In the rows, zero is written as 128.
Named moves, each a turn or a mirror, and the order they were made in; the first pair answered
j_497:
[117 166 126 138 122 111 125 133  97  91 138 160 111 122 132 140]  ->  [121 165 126 136 122 114 126 135  95  91 145 162 110 124 131 138]
[142 102 191 124 124 141 129  92 141 110 130 110  86 151 127 130]  ->  [142 101 187 128 123 142 127  92 141 111 127 106  83 148 128 129]
[ 96 116 182 144  97 102 148  94 128  84 110 142  86 140 113 126]  ->  [110 114 194 133  96  99 155 104 127  88 134 156 100 155 109 124]
j_603:
[120 110 100 136 155 167 126 127 137 157 117  95 165 112 131  85]  ->  [114 122  95 147 152 164 117 131 129 150 107  91 159 108 136  92]
[138  93 128 124 143 138 145 127 139 156 148 130 150 139 127 130]  ->  [144 110 111 123 150 144 137 140 125 165 148 124 150 128 132 134]
[152 126 127 126 135 141 119 126 154 127 136 148 172 136 129 132]  ->  [153 137 117 124 138 139 112 132 148 131 133 144 171 128 134 136]
j_152:
[156 135 134 134 111 132 144 142  99 145 160 153 143 135 122 124]  ->  [144 122 155 147 101 127 135 122 129 115 134 167 147 150 122 122]
[116 122 137 120 107  97 151 121 113 127 162 134  92 130 111 124]  ->  [111 110 147 127 103  98 144 107 134 108 136 137  92 134 113 127]
[129 118 138 108 147 131 139 137 147 107 122 132 105 153 111 109]  ->  [125 115 125 112 151 138 135 136 150 112 117 118 103 142 110 108]
[120  97 147 150  99 140 144 122 136 113 132 122 127 116 130 125]  ->  [117  97 136 149 111 148 142 125 138 126 131 111 128 107 131 126]
j_597:
[ 94 109 135 120 121 123 149 113 137 130 125 110  92 113 111 143]  ->  [ 93 117 128 126 121 124 143 110 130 126 119 107  92 108 116 145]
[113 127 143 150 142 130 132  98 146 123 124 110 118 140 117 106]  ->  [118 147 123 143 157 128 122 122 148 119 116  98 103 128 121 122]
[123 105 142 120 132 136 145 117 133 132 121 139 143 140 124 130]  ->  [122 132 114 131 138 137 123 122 126 131  95 129 136 119 139 141]
Now pairs of rows:
Each pair is 2 to 3 moves apart.
[121  72 159 133 124 138 113 114 186 120  60 111 113 158 138  90]  ->  [121  81 147 142 128 140 105 112 183 121  45 105 112 148 145  92] -> j_597 j_597 j_597
[ 98 138  96 161 102 146 118  93  77 163 104 119 121  71 121 125]  ->  [116 163  91 149 104 139 114 120  62 169 124 131 128  75 126 129] -> j_497 j_603 j_497
[ 99 118 126 126 125 104 118 126 140 100  95 119 105 123 129 142]  ->  [101 124 112 126 131 113 111 126 136 113  98 114 108 110 132 141] -> j_497 j_603 j_497
[132 146 151 148 111 131 114 126 113  82 102 151 109 117 134 137]  ->  [129 149 107 144 134 153 114 139 104 121 101 115 104  89 138 141] -> j_152 j_152
[115 115 118 151 110 159 147 126  76 198 150 100  97  79 114 111]  ->  [ 87 119 146 177  86 144 134  95  80 145 101 120  78  85 115 120] -> j_497 j_152 j_497
[159 146 104 135 132 152 126 138  74 162 170 142 132 120 141  94]  ->  [139 148 150 159 102 129  99 107 103  83 108 176 122 143 150 103] -> j_603 j_152 j_152
[157 138 129 104 136 137 115 155 122 128 142 146 106 159 132 129]  ->  [137 143 126 119 135 135  99 140 133 105 100 144  91 148 140 134] -> j_603 j_152 j_497
[118 162  92  96 146  99 138 174 122 136 141  94  80 104 134 148]  ->  [132 155 121  83 134  85 153 185 127 120 168 119  89 139 129 146] -> j_603 j_497
[111 109 158 161 106 120 139  91 117 112 101 136 125 132 127 123]  ->  [114  91 147 152 120 133 135  89 142 118  93 125 132 133 126 119] -> j_497 j_152
[109 116 110 124 144 116 135 133 169  91  72 105  95 116 129 159]  ->  [132  91 109  95 160 128 145 153 192 114 110 105 127 138 126 152] -> j_497 j_152 j_152
[123 105 134  92 132 125 151 151 134 158 161 119 119 147 120 131]  ->  [ 88 109 128 124 125 126 130 115 141 129  92 105  92 123 124 139] -> j_152 j_497
[119 181 133 118 131 102 109 152 141  80 107 127 102 120 143 146]  ->  [ 92 134 163 133 118 112 132 107 157  78  96 126  95 129 126 129] -> j_597 j_497
[ 77 107  99 127 138 109 143 140 133 144 113  71  61  73 115 142]  ->  [ 87 105 110 141 118 118 159 122  84 178 152  89  79  74 106 124] -> j_597 j_597 j_152
[121 145 170 152  81  98 158 131  74 132 190 118 106 143 125 144]  ->  [ 96 141 173 167  86  91 127 117 128  74 111 108  90 143 137 160] -> j_152 j_597 j_603
[159 159  92 122 130 114  98 184 161 142 127  79 152 111 154 168]  ->  [140 173  98 141 120 106  91 167 147 120  97  79 130 100 155 169] -> j_497 j_152 j_497
[126 150 139 130 117 114 151 131  81 143 151 131  99 117 118 135]  ->  [123 123 167 137  98 116 154 105 102 125 146 148 115 141 113 124] -> j_597 j_152 j_603
[117 167  83 109 160  98 106 182 156 108 106 103  82 107 143 167]  ->  [131 178 118 104 134  73 115 190 132  88 140 144  85 141 137 169] -> j_152 j_152
[103 137 119 142 126 111 122 136 134  94  74 132 109 128 154 142]  ->  [122 159  94 129 138 109 136 168  93 138 118 119 106 111 151 138] -> j_152 j_152
[100 119 119 177 125 147  75  67 128 127  45 117 128  88 143 124]  ->  [123  65 150 153 111 160 143  62 100 196 145 129 150 113 111  92] -> j_152 j_597 j_597
[131 120 178 116 103 136 150 101  92 128 136 127 143 141  88  99]  ->  [146 153 173 112 105 127 117 124  99  90 114 149 153 153 107 116] -> j_597 j_497 j_152
[132 128 102 147 145 144 101 129 117 142 101 106 133  94 116 135]  ->  [162 111 139 121 133 130 122 149 122 137 158 142 159 142 104 125] -> j_603 j_497
[137 118 104 116 141  98 119 128  84 157 150 127 123 137 126 144]  ->  [129 111 106 112 142  96 127 125  88 157 154 124 117 138 120 140] -> j_497 j_597 j_603
[124 167 143 125 124  85 113 168 117  75 126 158 112 149 153 148]  ->  [135 142 151 113 129  90 111 165 147  73 133 162 134 170 154 141] -> j_152 j_497
[157 157 103  85 131 135 109 165 132 146 170 121 136 154 119 151]  ->  [139 106 155  96 104 136 135 119 144 140 175 138 141 175 100 132] -> j_603 j_497 j_597
[139 134 124  92 147 123 141 164 147 154 179 126 145 149 111 120]  ->  [145 140 136  94 142 115 130 164 147 140 177 146 155 161 118 121] -> j_152 j_603
[102  94 134 146 156 139 100 102 160 156 123 112  90  98 173 111]  ->  [125 112 188 137 121 104 111 119 131 127 174 171  98 138 162 109] -> j_152 j_152 j_152
[118 121 102 124 142 114 128 144 157  92  85 133  89 139 127 157]  ->  [113 102 104 121 145 114 141 138 165 103  96 127  82 139 119 151] -> j_152 j_603 j_603
[166  95 128  93 148 123 128 173 163 145 188 123 151 142 124 127]  ->  [129 137  76 127 162 134  95 155 146 142 114  84 115  79 138 145] -> j_603 j_497
[105 146 115 134 125 121 125 118 116 127 107 118  88 102 128 132]  ->  [100 128 142 129 114 109 139 108 121 117 120 129  85 119 118 128] -> j_152 j_603 j_603
[147 128 118 133 131 137 121 103 151  96 108 159 150 160 128  99]  ->  [164 126  97 121 147 148 130 120 144 129 136 149 162 158 131  94] -> j_497 j_152 j_497
[148 124 123  96 148 148 147 137 125 152 169 146 130 116 135 115]  ->  [107 131 123 130 140 145 127  98 137 110  91 136  98  92 142 123] -> j_152 j_497
[114 131 144 132 127 116 138 114 130 116 121 119 101 111 124 126]  ->  [130 136 143 118 126 115 150 133 122 132 154 124 108 121 124 123] -> j_152 j_152 j_497
[167 101 151  93 132 129 117 136 203 124 138 145 160 176 122 125]  ->  [154 126  99 100 160 143  90 143 207 135  92 107 146 137 136 139] -> j_152 j_597 j_597
[112 126 148 143 107 107 126  97 105  98 122 126  90 123 118 126]  ->  [114 104 152 137 111 115 123  89 134  92 108 128 109 136 119 120] -> j_497 j_152
[147 150  78 105 147 127 130 172  95 112 131 109 114 101 143 121]  ->  [144 142 131 111 115 100 129 151 112  49 120 155 126 142 137 119] -> j_152 j_152
[123 154  99 143 155 143 114 128 124 123 107 106 113  96 125 126]  ->  [121 159 102 138 153 135 126 134 111 134 128 104 102  90 118 124] -> j_603 j_152
[132 185 147 117 124  97 125 164  92 106 155 153 102 131 145 146]  ->  [103 175 133 138 131 110 108 133 115  87  92 130  88 110 149 153] -> j_497 j_152 j_152
[104 149  93 149 139 133  96 142 125 109  71  98 126 112 131 128]  ->  [103 160  96 147 132 118 104 148 104 108  86 101 107 106 127 135] -> j_152 j_603
[146 111 115  85 142 118 140 165 159 145 156 108 128 141 123 130]  ->  [154 131 127  88 130 104 136 174 141 127 165 133 128 152 127 133] -> j_603 j_152
[152 159 103 111 150 106 129 167 131 120 154 136 136 122 137 142]  ->  [122 141 131 136 132 100 123 127 158  76 100 140 116 123 133 142] -> j_152 j_497 j_603
[130  86 143 128 104 112 146  75  97 161 167 176 152 150 132  99]  ->  [ 97  83 125 152 108 123 133  45 105 157 112 146 128 116 136 105] -> j_497 j_603
[136  85 114 108 144 144 128 133 181 127 143  94 187 146 149 118]  ->  [128 108  84 118 150 152 114 134 166 134 120  77 178 121 156 129] -> j_603 j_497
[153 115 135 121 117 118 121 170 121 120 155 141 152 125 132 106]  ->  [134 105 120 129 130 127 100 156 158 101 108 119 146 115 142 111] -> j_152 j_152 j_597
[191 132 151  98 118 145 110 125 150 119 163 138 225 146 123 103]  ->  [179 125 105 102 145 171 106 122 159 154 136  98 216 113 129 101] -> j_152 j_152 j_152
[161 131 133 111  97 107  93 144 130  95 157 190 131 142 137 169]  ->  [170 100 110  92 126 137  92 151 169 125 154 166 154 140 141 159] -> j_152 j_152 j_497
[134 133 138 115 102 129 148 154 105 154 184 125 124 126 125 114]  ->  [100 106 165 143  84 132 134 101 139 109 116 129 110 128 123 113] -> j_152 j_497 j_603
[122 141  94 125 138 138 109 138 146 125 108 118 121 108 134 132]  ->  [119 133  92 121 138 140 119 138 143 137 123 109 110 106 126 130] -> j_603 j_603 j_152
[143 118 137 125 121 128 112 124 136 103 124 150 146 149 140 132]  ->  [154 116 122 112 134 139 121 143 132 129 143 139 153 144 140 130] -> j_497 j_152 j_497
[182 134 130 122 127 131 105 146 133 127 174 166 164 159 134 125]  ->  [176 159  99 128 138 135 105 157 101 158 178 142 143 123 136 132] -> j_497 j_152 j_497
[139 157 129 110 127 133 147 114  93 125 145 153 149 132 119 126]  ->  [133 146 140 111 123 126 153 110 101 114 143 160 146 138 116 125] -> j_497 j_603 j_497
[148  92 139 140 113 149 118 101 120 141 133 162 191 151 124 105]  ->  [159 127 123 146 117 145 102 119  94 143 131 166 192 145 136 115] -> j_603 j_603 j_152
[164  75  93  89 168 166 142 159 155 190 186 103 163 132 123 107]  ->  [180 121 159  95 116 117 119 167 129 111 193 193 175 183 131 119] -> j_152 j_603 j_152
[125 111 156 115 132 123 132 116 162 108 114 135 146 141 128 122]  ->  [124 141 110 114 152 130 122 141 139 134 107 101 130 103 140 136] -> j_497 j_597 j_152
